50 stands for zero in the data rows.
What is the hidden score of each row? Scores go from 0 to 20, and 10 is about the middle. The score is a weighted sum of the row's numbers plus the product of two more (or one squared), each taken from its middle value.
array([58, 42, 50, 66, 51, 38, 58, 40, 45, 45, 51, 40, 40, 53, 59, 31, 42, 47, 58, 53, 49, 37, 71, 44]) 14
array([59, 33, 50, 54, 73, 31, 75, 40, 73, 68, 65, 40, 38, 49, 70, 49, 57, 34, 39, 53, 74, 38, 51, 51]) 9
array([25, 47, 49, 44, 37, 41, 66, 29, 61, 59, 72, 27, 63, 43, 47, 74, 55, 74, 33, 31, 61, 54, 44, 66]) 10
array([48, 54, 45, 30, 52, 89, 22, 42, 30, 29, 36, 94, 66, 59,  0, 56, 29, 43, 50, 77, 36, 15, 36, 40]) 16
array([46, 48, 52, 53, 40, 40, 50, 37, 67, 54, 57, 37, 54, 48, 44, 58, 50, 46, 51, 42, 61, 57, 53, 66]) 6
array([47, 42, 60, 41, 38, 39, 47, 26, 55, 45, 59, 51, 67, 51, 40, 64, 50, 51, 36, 48, 67, 41, 38, 54]) 12
array([60, 56, 52, 58, 52, 63, 47, 48, 35, 54, 33, 55, 35, 54, 58, 43, 44, 57, 46, 58, 36, 38, 72, 33]) 13
array([42, 37, 38, 53, 41, 34, 48, 50, 61, 58, 43, 54, 64, 38, 38, 66, 44, 42, 37,  2, 48, 59, 31, 61]) 8
array([33,  0, 77, 42, 46, 35, 62, 42, 59, 52, 53, 41, 54, 49, 37, 69, 65, 72, 34, 38, 40, 70, 46, 72]) 14
array([19, 70, 71, 39, 61, 40, 44, 50, 61, 67, 54, 45, 44, 21, 46, 68, 71, 51, 43, 56, 39, 82, 35, 63]) 1
array([36, 58, 47, 53, 38, 99, 49, 80, 44, 29, 49, 50, 51, 50, 57, 47, 35, 58, 52, 75, 57, 39, 63, 55]) 11
array([57, 48, 57, 36, 62, 40, 52, 45, 51, 47, 49, 62, 50, 70, 58, 59, 66, 55, 48, 61, 68, 48, 41, 49]) 15
array([53, 74, 63, 75, 60, 93, 79, 54, 31, 66, 42, 28, 18, 72, 85, 28, 55, 61, 70, 60, 20, 68, 77, 34]) 17
array([61, 31, 34, 53, 62, 59, 38, 66, 47, 61, 44, 51, 52, 48, 48, 35, 30, 38, 56, 46, 45, 40, 38, 35]) 12
array([24, 47, 51, 59, 53, 67, 47, 31, 22, 70, 44, 43, 59, 48, 39, 57, 50, 66, 56, 50, 35, 59, 62, 37]) 11
array([60, 61, 41, 31, 45, 52, 37, 56, 37, 52, 42, 75, 67, 53, 41, 54, 39, 31, 45, 44, 58, 65, 25, 43]) 12
array([61, 61, 59, 54, 58, 58, 55, 62, 53, 56, 56, 37, 50, 51, 69, 39, 51, 44, 71, 55, 47, 48, 58, 52]) 8
array([60, 47, 60, 34, 63, 50, 38, 49, 56, 32, 55, 59, 55, 50, 41, 57, 57, 47, 51, 68, 58, 49, 46, 36]) 11
array([61, 43, 48, 59, 64, 48, 55, 66, 63, 59, 47, 48, 34, 51, 69, 35, 58, 43, 53, 58, 61, 57, 53, 58]) 9
array([34, 44, 63, 47, 57, 42, 57, 44, 67, 60, 76, 42, 64, 50, 56, 77, 55, 72, 36, 68, 59, 70, 31, 51]) 7
array([58, 42, 34, 56, 55, 41, 36, 68, 34, 50, 40, 54, 45, 51, 52, 32, 39, 24, 63, 29, 39, 55, 38, 50]) 12
array([65, 45, 41, 32, 48, 29, 27, 56, 21, 47, 20, 68, 57, 53, 36, 52, 42, 33, 64, 43, 47, 18, 52, 30]) 6
array([49, 69, 60, 60, 56, 66, 36, 59, 35, 64, 31, 36, 38, 62, 54, 33, 39, 67, 61, 57,  8, 60, 73, 28]) 13
array([44, 60, 66, 49, 40, 56, 50, 50, 68, 67, 76, 39, 45, 51, 49, 49, 40, 59, 36, 66, 53, 73, 45, 69]) 14
array([44, 68, 71, 55, 46, 48, 45, 59, 51, 37, 55, 53, 55, 50, 48, 39, 44, 53, 43, 64, 30, 71, 42, 65]) 14
array([67, 25, 57, 30, 67, 26, 66, 39, 67, 69, 61, 53, 47, 54, 54, 64, 62, 42, 47, 63, 76, 53, 36, 36]) 17
array([47, 31, 46, 61, 59, 73, 26, 48, 39, 57, 43, 67, 57, 55, 33, 60, 59, 40, 51, 54, 51, 41, 43, 36]) 10
array([75, 48, 31, 66, 40, 51, 48, 67, 41, 33, 51, 55, 58, 46, 48, 16, 39, 35, 61, 42, 42, 62, 58, 48]) 12
array([61, 54, 54, 33, 41, 50, 44, 33, 48, 36, 54, 66, 57, 51, 46, 52, 53, 46, 47, 65, 57, 37, 45, 40]) 13
array([61, 53, 38, 65, 52, 50, 56, 67, 63, 64, 61, 51, 30, 49, 90, 29, 37, 45, 50, 73, 44, 47, 42, 59]) 13
array([50, 36, 46, 58, 40, 60, 60, 62, 71, 44, 72, 44, 51, 45, 41, 43, 30, 49, 48, 73, 45, 50, 46, 65]) 15
array([82, 39, 36, 63, 63, 52, 59, 59, 50, 42, 43, 32, 57, 58, 45, 26, 53, 31, 55, 55, 68, 49, 62, 45]) 13
array([63, 55, 55, 25, 43, 53, 48, 23, 63, 27, 39, 61, 56, 45, 47, 68, 51, 43, 47, 49, 63, 25, 42, 64]) 12
array([58, 50, 48, 46, 52, 53, 56, 41, 66, 33, 51, 54, 61, 44, 49, 57, 49, 43, 43, 42, 72, 29, 51, 54]) 9
array([68, 43, 47, 54, 50, 40, 54, 53, 56, 45, 44, 61, 45, 37, 50, 26, 44, 30, 57, 43, 72, 24, 62, 58]) 14
array([50, 44, 47, 42, 48, 54, 28, 63, 37, 82, 46, 56, 71, 50, 48, 67, 51, 50, 48, 44, 53, 51, 37, 41]) 4
array([38, 38, 46, 60, 32, 58, 65, 34, 60, 39, 60, 44, 58, 48, 39, 41, 29, 68, 45, 43, 64, 50, 49, 63]) 15
array([41, 42, 29, 42, 51, 23, 60, 27, 49, 62, 30, 37, 54, 51, 30, 71, 60, 57, 31,  0, 57, 50, 55, 37]) 6
array([62, 41, 36, 63, 56, 50, 32, 63, 40, 67, 38, 64, 59, 54, 49, 43, 34, 35, 53, 46, 51, 41, 44, 34]) 9
array([48, 45, 22, 51, 48, 45, 36, 72, 39, 51, 52, 35, 56, 33, 45, 38, 27, 33, 46, 18, 35, 64, 25, 42]) 14
array([40, 41, 44, 40, 36, 59, 37, 45, 29, 59, 56, 61, 73, 57, 25, 54, 25, 47, 53, 53, 39, 50, 24, 37]) 9
array([64, 47, 30, 55, 72, 38, 49, 62, 67, 35, 57, 55, 72, 57, 63, 29, 38, 27, 43, 59, 54, 45, 43, 61]) 11
array([57, 54, 67, 58, 48, 42, 56, 39, 73, 59, 68, 35, 50, 45, 51, 63, 58, 61, 43, 46, 58, 66, 57, 54]) 6
array([63, 51, 52, 62, 52, 57, 46, 48, 41, 53, 56, 41, 34, 52, 74, 35, 62, 58, 61, 57, 39, 45, 74, 45]) 11
array([61, 43, 50, 22, 48, 46, 60, 43, 60, 35, 39, 75, 59, 33, 52, 56, 53, 39, 44, 56, 69, 30, 37, 71]) 11
array([69, 33, 27, 59, 51, 36, 64, 61, 65, 61, 51, 51, 30, 43, 63, 13, 52, 54, 57, 50, 67, 50, 66, 52]) 8
array([57, 29, 37, 41, 58, 43, 61, 40, 66, 60, 81, 46, 61,  0, 54, 53, 48, 34, 37, 42, 64, 54, 42, 49]) 14
array([59, 25, 28, 82, 34, 44, 42, 68, 30, 51, 44, 39, 45, 53, 53, 35,  4, 48, 52, 34, 41, 60, 66, 29]) 17
array([39, 43, 42, 44, 57, 63, 37, 42, 31, 57, 46, 81, 87, 50, 37, 63, 47, 45, 61, 66, 54, 27, 34, 41]) 3
array([62, 40, 41, 71, 39, 25, 61, 54, 68, 42, 55, 56, 42, 58, 60, 33, 38, 29, 61, 66, 67, 31, 65, 59]) 10
array([48, 39, 50, 32, 57, 49, 27, 56, 44, 54, 42, 69, 58, 63, 37, 57, 42, 34, 51, 43, 51, 46, 38, 11]) 9
array([40, 69, 71, 91, 59, 92, 49, 56, 33, 74, 47, 26, 23, 69, 67, 30, 69, 94, 59, 59, 19, 67, 71, 30]) 8
array([56, 18, 40, 48, 56, 43, 34, 53, 49, 66, 52, 62, 51, 47, 39, 61, 42, 50, 60, 45, 67, 49, 44, 49]) 6
array([46, 58, 52, 59, 30, 52, 43, 70, 63, 37, 64, 34, 57, 39, 48, 30, 28, 45, 43, 54, 37, 77, 37, 77]) 19
array([48, 42, 36, 44, 34, 38, 54, 49, 44, 50, 57, 47, 58, 48, 38, 53, 43, 38, 38, 32, 57, 36, 41, 53]) 12
array([44, 48, 46, 51, 47, 47, 53, 40, 63, 47, 36, 50, 54, 50, 54, 74, 49, 58, 49, 53, 54, 37, 59, 55]) 6
array([58, 56, 49, 48, 40, 59, 51, 51, 62, 46, 53, 47, 44, 60, 59, 38, 46, 49, 47, 61, 50, 47, 49, 65]) 15
array([65, 42, 43, 48, 49, 39, 62, 39, 65, 53, 48, 45, 45, 39, 54, 46, 80, 34, 46, 51, 70, 26, 55, 60]) 9
array([55, 24, 47, 42, 78, 48, 43, 26, 60, 62, 52, 64, 58, 32, 49, 57, 38, 32, 48, 54, 62, 39, 31, 39]) 9
array([64, 48, 59, 37, 24, 47, 54, 44, 38, 48, 36, 47, 40, 53, 64, 40, 77, 57, 60, 45, 58, 36, 72, 37]) 7
array([58, 44, 51,  5, 72, 31, 40, 35, 42, 55, 38, 62, 47, 51, 55, 62, 62, 32, 38, 65, 64, 36, 39, 43]) 14
array([52, 25, 53, 28, 47, 34, 49, 61, 53, 46, 52, 63, 60, 47, 45, 41, 49, 31, 35, 48, 77, 34, 53, 71]) 18
array([48, 57, 59, 45, 43, 48, 54, 68, 54, 42, 54, 73, 71, 44, 64, 44, 44, 35, 41, 58, 42, 66, 31, 65]) 10
array([68, 53, 58, 57, 47, 58, 35, 53, 30, 47, 22, 50, 32, 77, 68, 34, 51, 43, 68, 55, 32, 37, 86, 27]) 13
array([22, 46, 53, 60, 47, 50, 56, 48, 50, 43, 19, 30, 41, 50, 42, 68, 52, 66, 70, 45, 42, 64, 51, 53]) 9
array([39, 70, 66, 10, 32, 47, 46, 31, 67, 41, 51, 41, 65, 28, 42, 65, 67, 58, 41, 45, 52, 41, 44, 65]) 12
array([54, 67, 39, 32, 37, 50, 37, 60, 55, 26, 51, 94, 70, 38, 46, 33, 44, 34, 44, 66, 62, 38, 37, 73]) 13
array([54, 22, 46, 70, 57, 40, 73, 47, 69, 95, 62, 29, 41, 69, 58, 42, 56, 46, 56, 56, 83, 56, 54, 36]) 10
array([39, 47, 42, 55, 58, 55, 46, 34, 51, 57, 38, 58, 53, 35, 27, 73, 54, 49, 25, 46, 61, 49, 45, 45]) 7
array([60, 56, 55, 60, 44, 57, 44, 62, 55, 48, 50, 45, 37, 52, 58, 50, 49, 38, 47, 43, 49, 59, 55, 70]) 10
array([33, 67, 79, 56, 49, 35, 65, 38, 64, 49, 59, 26, 42, 59, 60, 57, 86, 74, 37, 37, 47, 74, 58, 67]) 8
array([39, 44, 54, 49, 62, 51, 51, 48, 54, 80, 64, 33, 52, 62, 53, 70, 57, 42, 42, 48, 56, 64, 45, 43]) 9
array([56, 40, 30, 52, 68, 63, 49, 52, 51, 55, 55, 50, 61, 68, 55, 45, 46, 53, 42, 61, 69, 42, 46, 41]) 11
array([36, 38, 46, 46, 66, 52, 50, 50, 54, 54, 56, 52, 80, 58, 39, 58, 47, 37, 46, 54, 58, 50, 31, 53]) 9
array([10, 54, 62, 51, 32, 63, 69, 59, 53, 47, 42, 20, 56, 48, 17, 77, 41, 73, 49, 29, 29, 64, 50, 57]) 9
array([55, 63, 45, 55, 42, 45, 45, 67, 36, 47, 52, 58, 31, 50, 61, 40, 51, 21, 54, 48, 67, 67, 45, 59]) 9
array([74, 57, 55, 50, 48, 51, 52, 50, 39, 46, 37, 32, 36, 45, 65, 30, 69, 46, 62, 54, 39, 43, 79, 42]) 10
array([47, 59, 62, 47, 47, 43, 58, 53, 60, 48, 55, 41, 49, 51, 60, 69, 72, 58, 45, 46, 45, 69, 57, 62]) 7
array([43, 59, 56, 50, 59, 60, 46, 58, 60, 63, 49, 56, 62, 57, 49, 57, 57, 48, 43, 62, 50, 63, 35, 58]) 10
array([45, 60, 54, 71, 43, 54, 55, 66, 54, 48, 54, 43, 42, 47, 63, 24, 39, 42, 50, 69, 45, 64, 52, 58]) 15
array([39, 41, 43, 37, 52, 39, 63, 43, 67, 52, 49, 55, 58, 46, 46, 60, 44, 46, 33, 48, 66, 39, 38, 57]) 11
array([55, 54, 59, 70, 47, 56, 44, 72, 31, 75, 53, 34, 40, 46, 47, 34, 61, 61, 61, 53,  3, 62, 65, 37]) 4
array([53, 47, 45, 71, 39, 42, 62, 52, 55, 46, 50, 57, 58, 40, 50, 38, 38, 59, 56, 66, 47, 47, 55, 58]) 10
array([64, 61, 38, 48, 60, 31, 53, 71, 56, 62, 50, 50, 50, 59, 51, 19, 53, 35, 54, 46, 56, 49, 50, 51]) 10
array([50, 51, 33, 55, 35, 46, 53, 55, 48, 57, 45, 31, 45, 34, 50, 52, 52, 59, 54, 35, 44, 61, 53, 47]) 8
array([40, 44, 46, 51, 45, 48, 52, 45, 52, 45, 57, 61, 69, 50, 49, 62, 57, 43, 50, 54, 66, 44, 28, 51]) 6
array([39, 45, 43, 54, 57, 64, 37, 52, 37, 54, 63, 55, 51, 67, 10, 54, 59, 57, 52, 58, 38, 45, 61, 43]) 10
array([42, 52, 55, 58, 46, 50, 52, 48, 43, 49, 30, 26, 38, 50, 53, 42, 68, 72, 59, 31, 24, 51, 76, 52]) 10
array([50, 77, 75, 99, 46, 78, 49, 56, 55, 48, 52, 20, 27, 62, 66, 32, 64, 80, 69, 88, 34, 59, 86, 45]) 8
array([64, 38, 57, 60, 69, 39, 16, 65, 22, 55, 39, 73, 33, 74, 41, 34, 32, 34, 68, 32, 35, 53, 45, 34]) 13
array([51, 54, 38, 50, 48, 18, 46, 44, 52, 45, 52, 46, 60, 49, 50, 51, 49, 40, 53, 36, 47, 45, 32, 54]) 8
array([60, 46, 40, 44, 51, 49, 33, 57,  9, 57, 27, 70, 53, 62, 43, 45, 29, 18, 63, 47, 35, 36, 24, 41]) 9
array([50, 62, 76, 38, 61, 55, 39, 61, 58, 60, 49, 65, 51, 57, 44, 62, 71, 57, 43, 63, 48, 52, 37, 42]) 7
array([37, 19, 40, 54, 53, 44, 74, 40, 60, 65, 65, 37, 46, 50, 36, 59, 47, 57, 51, 26, 65, 48, 46, 42]) 10
array([44, 54, 49, 35, 58, 35, 65, 36, 58, 40, 29, 39, 49, 43, 38, 68, 63, 61, 37, 35, 51, 38, 48, 56]) 11
array([45, 39, 57, 58, 56, 49, 58, 35, 59, 73, 57, 36, 56, 54, 45, 63, 72, 64, 41, 50, 54, 46, 61, 43]) 7
array([59, 49, 40, 36, 31, 67, 54, 57, 61, 48, 43, 70, 58, 46, 53, 24, 51, 28, 52, 70, 48, 38, 41, 63]) 16
array([55, 36, 46, 45, 62, 50, 51, 51, 56, 58, 53, 63, 45, 47, 52, 52, 41, 56, 72, 46, 55, 47, 42, 44]) 8
array([43, 42, 52, 43, 60, 27, 59, 38, 66, 39, 50, 63, 60, 54, 40, 56, 47, 34, 45, 44, 72, 36, 42, 37]) 10
array([17, 75, 62, 65, 40, 64, 63, 43, 46, 63, 71, 26, 54, 36, 35, 68, 61, 72, 33, 37, 40, 70, 37, 62]) 8
array([29, 50, 46, 37, 26, 48, 51, 51, 49, 57, 69, 46, 56, 53, 43, 82, 25, 43, 45, 31, 47, 59, 43, 50]) 13
array([63, 64, 73, 53, 43, 41, 48, 29, 41, 31, 43, 53, 39, 56, 68, 39, 60, 86, 57, 61, 60, 27, 68, 44]) 10
array([51, 69, 63, 82, 50, 68, 54, 53, 38, 62, 42, 50, 41, 62, 59, 27, 56, 81, 60, 65, 31, 52, 74, 55]) 10
array([45, 58, 63, 60, 36, 50, 45, 56, 45, 54, 43, 33, 45, 39, 49, 68, 58, 56, 50, 16, 48, 66, 56, 51]) 6
array([54, 63, 46, 68, 49, 67, 38, 57, 54, 54, 53, 42, 44, 53, 60, 27, 42, 46, 64, 64, 54, 51, 60, 47]) 12
array([25, 72, 65, 51, 49, 29, 57, 51, 66, 17, 73, 59, 47, 46, 59, 58, 61, 57, 61, 69, 39, 63, 41, 67]) 5
array([51, 55, 47, 63, 64, 63, 37, 55, 32, 65, 31, 53, 40, 52, 44, 42, 45, 61, 57, 68, 42, 43, 72, 34]) 9
array([68, 57, 52, 68, 56, 63, 44, 59, 60, 56, 59, 48, 30, 52, 71, 16, 48, 41, 54, 69, 48, 67, 74, 58]) 10
array([34, 52, 44, 53, 53, 62, 55, 50, 49, 77, 49, 53, 55, 68, 55, 57, 46, 60, 52, 60, 60, 50, 46, 48]) 9
array([61, 49, 56, 36, 39, 19, 55, 49, 72, 29, 27, 61, 52, 43, 54, 31, 62, 35, 45, 49, 75, 24, 47, 57]) 11
array([40, 39, 45, 44, 63, 61, 33, 44, 29, 82, 45, 53, 46, 52, 56, 52, 49, 57, 89, 70, 42, 54, 56, 34]) 8
array([55, 38, 51, 50, 57, 46, 50, 55, 45, 66, 55, 55, 51, 37, 48, 58, 52, 46, 42, 55, 59, 56, 43, 52]) 8
array([55, 49, 33, 48, 39, 48, 27, 56, 31, 49, 39, 66, 56, 47, 43, 54, 49, 47, 55, 43, 48, 31, 38, 31]) 4
array([55, 48, 52, 51, 59, 67, 48, 38, 47, 65, 45, 59, 46, 56, 55, 61, 59, 50, 54, 75, 64, 38, 48, 27]) 11
array([44, 60, 38, 51, 55, 55, 45, 51, 63, 40, 63, 43, 49, 55, 52, 41, 37, 51, 51, 33, 79, 32, 63, 61]) 11
array([55, 43, 37, 62, 49, 56, 67, 58, 55, 60, 58, 47, 45, 55, 50, 33, 46, 40, 47, 60, 49, 66, 54, 52]) 15
array([52, 66,  6, 42, 10, 43, 63, 36, 67, 22, 52, 58, 51, 37, 51, 49, 60, 53, 30, 45, 47, 44, 49, 85]) 9
array([59, 59, 54, 63, 57, 49, 42, 41, 25, 69, 44, 29, 59, 48, 56, 50, 68, 69, 67, 41, 38, 57, 72, 41]) 4
array([60, 41, 49, 45, 40, 37, 26, 43, 71, 37, 55, 56, 55, 46, 58, 49, 71, 38, 45, 64, 64, 53, 40, 73]) 6
array([47, 45, 51, 38, 54, 34, 46, 36, 54, 51, 41, 52, 52, 51, 61, 64, 58, 44, 47, 42, 52, 60, 43, 52]) 9
array([96, 36, 47, 51, 87, 31, 58, 22, 51, 61, 48, 43, 34, 41, 70, 45, 68, 55, 40, 65, 64, 29, 65, 30]) 14
array([39, 94, 69, 28, 59, 50, 34, 46, 39,  0, 46, 64, 55, 50, 31, 66, 54, 55, 45, 58, 49, 37, 46, 51]) 8
array([36, 35, 50, 50, 50, 51, 52, 56, 42, 73, 48, 44, 48, 58, 44, 67, 46, 61, 47, 30, 45, 58, 57, 37]) 9
array([52, 42, 44, 60, 53, 19, 63, 53, 55, 49, 41, 34, 37, 46, 50, 40, 44, 42, 53, 51, 54, 35, 62, 54]) 10
array([72, 45, 32, 70, 47, 65, 49, 69, 33, 51, 48, 58, 42, 46, 52, 31, 32, 33, 52, 36, 34, 57, 43, 40]) 12
array([66, 49, 26, 52, 28, 52, 62, 63, 40, 13, 52, 43, 48, 52, 64, 34, 35, 30, 48, 55, 41, 57, 44, 57]) 17
array([58, 36, 33, 62, 55, 37, 44, 72, 72, 48, 64, 57, 54, 42, 54, 42, 31, 33, 53, 43, 55, 62, 28, 66]) 9
array([44, 78, 76, 60, 46, 68, 46, 49, 41, 45, 44, 24, 32, 57, 67, 37, 55, 69, 73, 65, 25, 52, 74, 53]) 12
array([43, 81, 52, 52, 13, 54, 67, 70, 61, 11, 55, 65, 52, 39, 54, 38, 36, 45, 53, 53, 12, 58, 54, 89]) 16
array([45, 60, 53, 62, 49, 65, 51, 47, 49, 48, 54, 51, 54, 54, 58, 50, 49, 58, 36, 50, 48, 48, 40, 64]) 12
array([72, 49, 66, 41, 50, 14, 54, 37, 59, 28, 36, 60, 42, 44, 61, 48, 62, 31, 44, 60, 60, 18, 65, 56]) 10
array([62, 46, 48, 58, 56, 52, 68, 78, 55, 58, 55, 33, 37, 53, 62, 38, 78, 48, 61, 39, 54, 63, 52, 55]) 6
array([44, 32, 72, 24, 56, 66, 44, 43, 49, 61, 39, 65, 58, 57, 51, 75, 49, 71, 51, 69, 53, 38, 51, 42]) 10
array([44, 42, 32, 52, 15, 67, 29, 47, 35, 35, 60, 59, 76, 52, 35, 58, 41, 76, 55, 67, 43, 45, 45, 40]) 5
array([15, 59, 75, 30, 51, 55, 68, 52, 84, 65, 87, 43, 68, 46, 29, 75, 70, 73, 18, 58, 67, 70,  6, 72]) 9
array([63, 58, 67, 24, 46, 29, 42, 44, 62, 46, 50, 59, 55, 59, 64, 77, 72, 41, 49, 52, 73, 54, 35, 56]) 10
array([56, 51, 40, 37, 43, 38, 50, 66, 55, 35, 61, 63, 52, 57, 60, 48, 45, 39, 57, 53, 49, 44, 38, 52]) 9
array([61, 58, 52, 53, 43, 64, 64, 58, 46, 39, 27, 45, 41, 49, 52, 25, 19, 47, 60, 56, 41, 48, 70, 25]) 15
array([63, 41, 46, 52, 50, 38, 48, 47, 55, 41, 44, 56, 35, 52, 65, 43, 54, 35, 50, 62, 58, 29, 60, 56]) 11
array([47, 49, 57, 72, 44, 54, 69, 52, 57, 52, 46, 42, 41, 55, 56, 61, 58, 56, 75, 84, 43, 29, 72, 54]) 5
array([19, 48, 65, 37, 57, 70, 62, 44, 71, 66, 75, 38, 77, 47, 33, 88, 48, 61, 23, 48, 56, 65, 21, 68]) 10
array([71, 63, 66, 61, 55, 51, 48, 51, 47, 46, 35, 36,  9, 57, 76, 34, 68, 54, 66, 67, 41, 50, 82, 27]) 14
array([49, 59, 57, 64, 47, 49, 61, 18, 48, 52, 47, 32, 44, 50, 62, 49, 66, 40, 53, 34, 45, 73, 69, 51]) 8
array([43, 58, 54, 75, 39, 74, 40, 51, 30, 57, 47, 46, 60, 67, 46, 43, 46, 99, 71, 57, 28, 58, 62, 45]) 6
array([37, 66, 62, 57, 43, 77, 44, 49, 32, 62, 45, 42, 48, 57, 51, 60, 38, 51, 49, 43, 38, 54, 56, 48]) 13
array([62, 50, 35, 50, 43, 46, 32, 74, 30, 53, 60, 63, 44, 38, 44, 41, 28, 30, 50, 19, 44, 68, 41, 41]) 14
array([59, 65, 37, 68, 24, 65, 55, 61, 62, 41, 55, 53, 58, 51, 58, 20, 37, 39, 57, 66, 48, 47, 49, 69]) 14
array([44, 16, 38, 22, 51, 54, 21, 29,  7, 63, 35, 70, 66, 38, 19, 57, 40, 44, 74, 42, 34, 40, 31, 25]) 13
array([59, 49, 36, 62, 44, 45, 62, 47, 53, 38, 55, 41, 56, 58, 61, 34, 43, 41, 59, 59, 65, 44, 61, 50]) 10
array([45, 64, 63, 60, 53, 59, 54, 42, 46, 53, 48, 29, 30, 48, 53, 48, 55, 73, 62, 52, 41, 52, 69, 49]) 9
array([44, 53, 39, 37, 48, 55, 37, 44, 45, 49, 52, 64, 31, 57, 46, 44, 41, 51, 49, 58, 37, 57, 52, 47]) 11
array([57, 51, 46, 48, 57, 38, 58, 55, 62, 58, 83, 37, 49, 46, 54, 66, 35, 47, 44, 52, 59, 75, 40, 60]) 7
array([42, 41, 43, 43, 49, 36, 57,  7, 52, 54, 51, 41, 53, 42, 43, 57, 54, 42, 44, 30, 51, 46, 61, 64]) 1
array([18, 65, 66, 36, 57, 95, 55, 42, 44, 75, 89, 62, 83, 52, 20, 67, 56, 77, 32, 72, 43, 79, 26, 63]) 10
array([ 7, 56, 74, 40, 53, 55, 35, 58, 55, 53, 72, 47, 71, 47, 21, 86, 38, 70, 32, 65, 42, 72, 26, 73]) 11
array([58, 61, 56, 52, 47, 45, 55, 37, 49, 49, 55, 45, 41, 38, 61, 50, 56, 56, 56, 48, 46, 39, 62, 55]) 10
array([59, 62, 67, 39, 63, 35, 55, 56, 73, 58, 56, 45, 55, 49, 57, 69, 72, 51, 32, 53, 58, 65, 50, 62]) 7
array([59, 52, 41, 35, 50, 39, 61, 67, 61, 26, 50, 60, 69, 46, 60, 46, 51, 24, 49, 48, 32, 57, 36, 61]) 11
array([60, 64, 53, 71, 52, 65, 43, 53, 32, 68, 44, 26, 34, 58, 69, 39, 46, 75, 70, 56, 26, 59, 81, 42]) 10
array([39, 89, 65, 33, 48, 55, 52, 72, 49, 13, 58, 49, 65, 47, 34, 50, 45, 66, 47, 55, 26, 69, 54, 81]) 10
array([39, 47, 53, 61, 34, 41, 64, 47, 70, 45, 36, 42, 28, 43, 33, 41, 63, 56, 38, 50, 53, 41, 48, 67]) 14
array([51, 46, 61, 42, 61, 39, 57, 52, 59, 52, 68, 52, 49, 43, 40, 60, 64, 40, 55, 57, 55, 46, 44, 43]) 7
array([53, 52, 52, 63, 46, 61, 53, 55, 53, 58, 99, 30, 38, 54, 52, 43, 52, 61, 40, 47, 35, 87, 56, 54]) 13
array([63, 59, 45, 29, 50, 39, 50, 36, 63, 34, 50, 67, 20, 34, 51, 59, 60, 39, 46, 57, 74, 32, 44, 60]) 3
array([65, 44, 26, 63, 40, 46, 43, 68, 27, 65, 44, 52, 49, 45, 33, 49, 36, 24, 58,  3, 33, 73, 33, 40]) 9
array([58, 30, 57, 43, 51, 38, 54, 40, 67, 48, 50, 56, 48, 49, 53, 52, 45, 40, 45, 41, 75, 41, 38, 54]) 11
array([70, 44, 37, 62, 50, 48, 41, 69, 36, 59, 56, 54, 36, 61, 54, 38, 31, 44, 60, 52, 44, 55, 80, 31]) 11
array([44, 40, 34, 25, 43, 33, 46, 39, 48, 41, 50, 51, 48, 50, 37, 78, 50, 53, 56, 46, 62, 38, 43, 42]) 8
array([55, 40, 26, 25, 56, 44, 32, 54, 24, 21, 33, 86, 64, 48, 19, 64, 20, 24, 53, 55, 46,  9, 41, 32]) 10
array([41, 30, 26, 51, 34, 43, 46, 24, 53, 46, 53, 59, 56, 34, 34, 59, 32, 53, 45, 32, 64, 36, 38, 60]) 8
array([44, 25, 60, 45, 61, 57, 33, 66, 37, 70, 50, 84, 68, 36, 37, 54, 32, 37, 48, 49, 53, 44, 37, 33]) 15
array([39, 61, 52, 34, 41, 72, 49, 64, 45, 31, 56, 53, 54, 57, 58, 51, 49, 53, 55, 37, 35, 66, 42, 65]) 12
